[[-11  33  -6  15  -4  30]
 [-18   4   6 -53 -33  13]] ==> 4

[[-12  14 -17  14  12]
 [ 58  10  -5   5 -18]] ==> 10

[[-41  57  18  -2 -52   9 -24]
 [-39   5  37  20 -29  16  21]] ==> 5

[[  4   3  57  49 -14  57   4]
 [-11  -4  26  30   4  26 -12]] ==> -4

[[ 68 -67  30  40 -19 -29   4]
 [  1  48 -14  10 -41  -7  -1]] ==> 48

[[ 0  2 31 50]
 [57 25  0  0]] ==> 25
---
[ 46 -41  29 -63]
-63

[ 35 -20  38 -33  -8 -59 -37]
-33

[[ 10 -10  12   5]
 [ 45 -54  42 -23]]
5

[[ 26  24 -27   8 -32 -58   4]
 [  7  28  12  18  12  22 -37]]
8

[-21  15 -39   7   2  66  17]
7

[-36  22  30  50  24]
50

[  3   9 -30  69  14]
69

[[ 25 -24   1  55]
 [ 14   0   2  20]]
55
---
6719	7713	3563	5922	7969
1830	1907	2305	5553	1946
Answer: 2305

104	224	300	398	502	35	750 Answer: 502

289	-92	690	380	-192	-939	-408
-76	170	732	743	342	-664	-153
Answer: 342

58	57	18	19	83	19	16
20	43	55	10	86	60	60
Answer: 86

-27	-47	28	-14	-11	-18	-15 Answer: -11

5	8	2	5 Answer: 8

-105	216	-991	-270
93	-43	688	-345
-507	15	-815	8
Answer: 15
---
192	172	19	64
198	42	46	174
-> 42

6	1	1	7	2
1	6	5	1	3
0	7	8	4	3
-> 6

191	91	96	71	128	217	169
177	89	116	92	133	127	204
181	77	164	61	167	153	234
-> 89

2	36	18	78
34	36	23	42
36	23	51	29
-> 36

91	160	186	494	451
892	439	162	441	742
556	104	624	718	446
-> 439

182	7	117	81	115	151
201	4	47	103	111	58
-> 4
---
[10, -17, 27, -6, 0, 61, 3] out 10, 3
[56, -55, -19, -46, 34, -59, 54] out 56, 54
[[32, 15, -9, 23, 24], [-17, 28, 49, -15, -25]] out 32, -25
[-20, 2, -2, 47, 53, 10] out -20, 10
[[-39, 31, 43, 26, 33], [43, 67, 47, -32, -61], [-5, 31, -38, -49, -34]] out -39, -34
[[-1, 65, 0, 3, 21, -61], [-18, -12, -21, -19, -12, 31]] out -1, 31
[[-20, 57, -43, 18], [-19, 8, 62, 39], [-30, 44, 28, 47]] out -20, 47
[50, -47, 29, -31, -53, -23, 9] out 50, 9
[-1, 28, -8, -13, -52, 16, -6] out -1, -6
---
 43   20    0  -31   21    7  -25
  7    9   -1   37   -8   13   28
-13   18   -7   55   -7  -21   15
-> 21

-14   10    8  -22
 46   19   17   54
 50   35   14   14
-> 10

-14   -1   51   13
 16   48  -36  -18
 26    9  -14  -13
-> -1

 -4  -11    5  -29   34   44
 15  -66    8   37   23    4
-19  -17    0   -3  -12   11
-> -29

 10   21    7   15  -11   -2
 -6   50  -11   41  -12  -34
-21   19  -19   19    8  -31
-> 15

25   1  36  24  -1   0
 1  51  46   3  41  25
32   0  37  24  20   0
-> 24

 15   25  -26   -2    4  -40   10
-26  -21   49   -2   43  -29  -16
-20  -46   -5  -60   -8    7  -31
-> 4

 27  -27  -41  -19  -50
  3  -44   19  -29   26
-61  -17   30  -17   10
-> -41
---
Q: [-48  20 -51 -28]
A: -28

Q:
[[ -4   0   7  -1   1]
 [  0  12 -58  -5  -6]]
A: -1

Q: [-21   0  49 -48 -17  -9]
A: -48

Q: [ -9 -47  51 -45]
A: -45

Q: [ 22 -33  61 -61 -48  54]
A: -61

Q: [  7 -47  -4  26  13 -32 -67]
A: 26

Q: [-11  37  50  14]
A: 14
---
[ 54   8  -2  14 -12] Answer: -2
[ 55  -2  28 -20] Answer: 28
[-53 -15   2 -23] Answer: 2
[ 49 -46  26  64] Answer: 26
[ 17 -62 -68 -50] Answer: -68
[-55  17   5  15 -25 -31 -31] Answer: 5
[ 56  -3  28   2  33 -12] Answer: 28
[ -6 -63   2 -31   8 -36 -20] Answer: 2
[-21  28 -22 -52 -12  56 -13] Answer: -22
[-13 -58 -14  47   4] Answer: -14
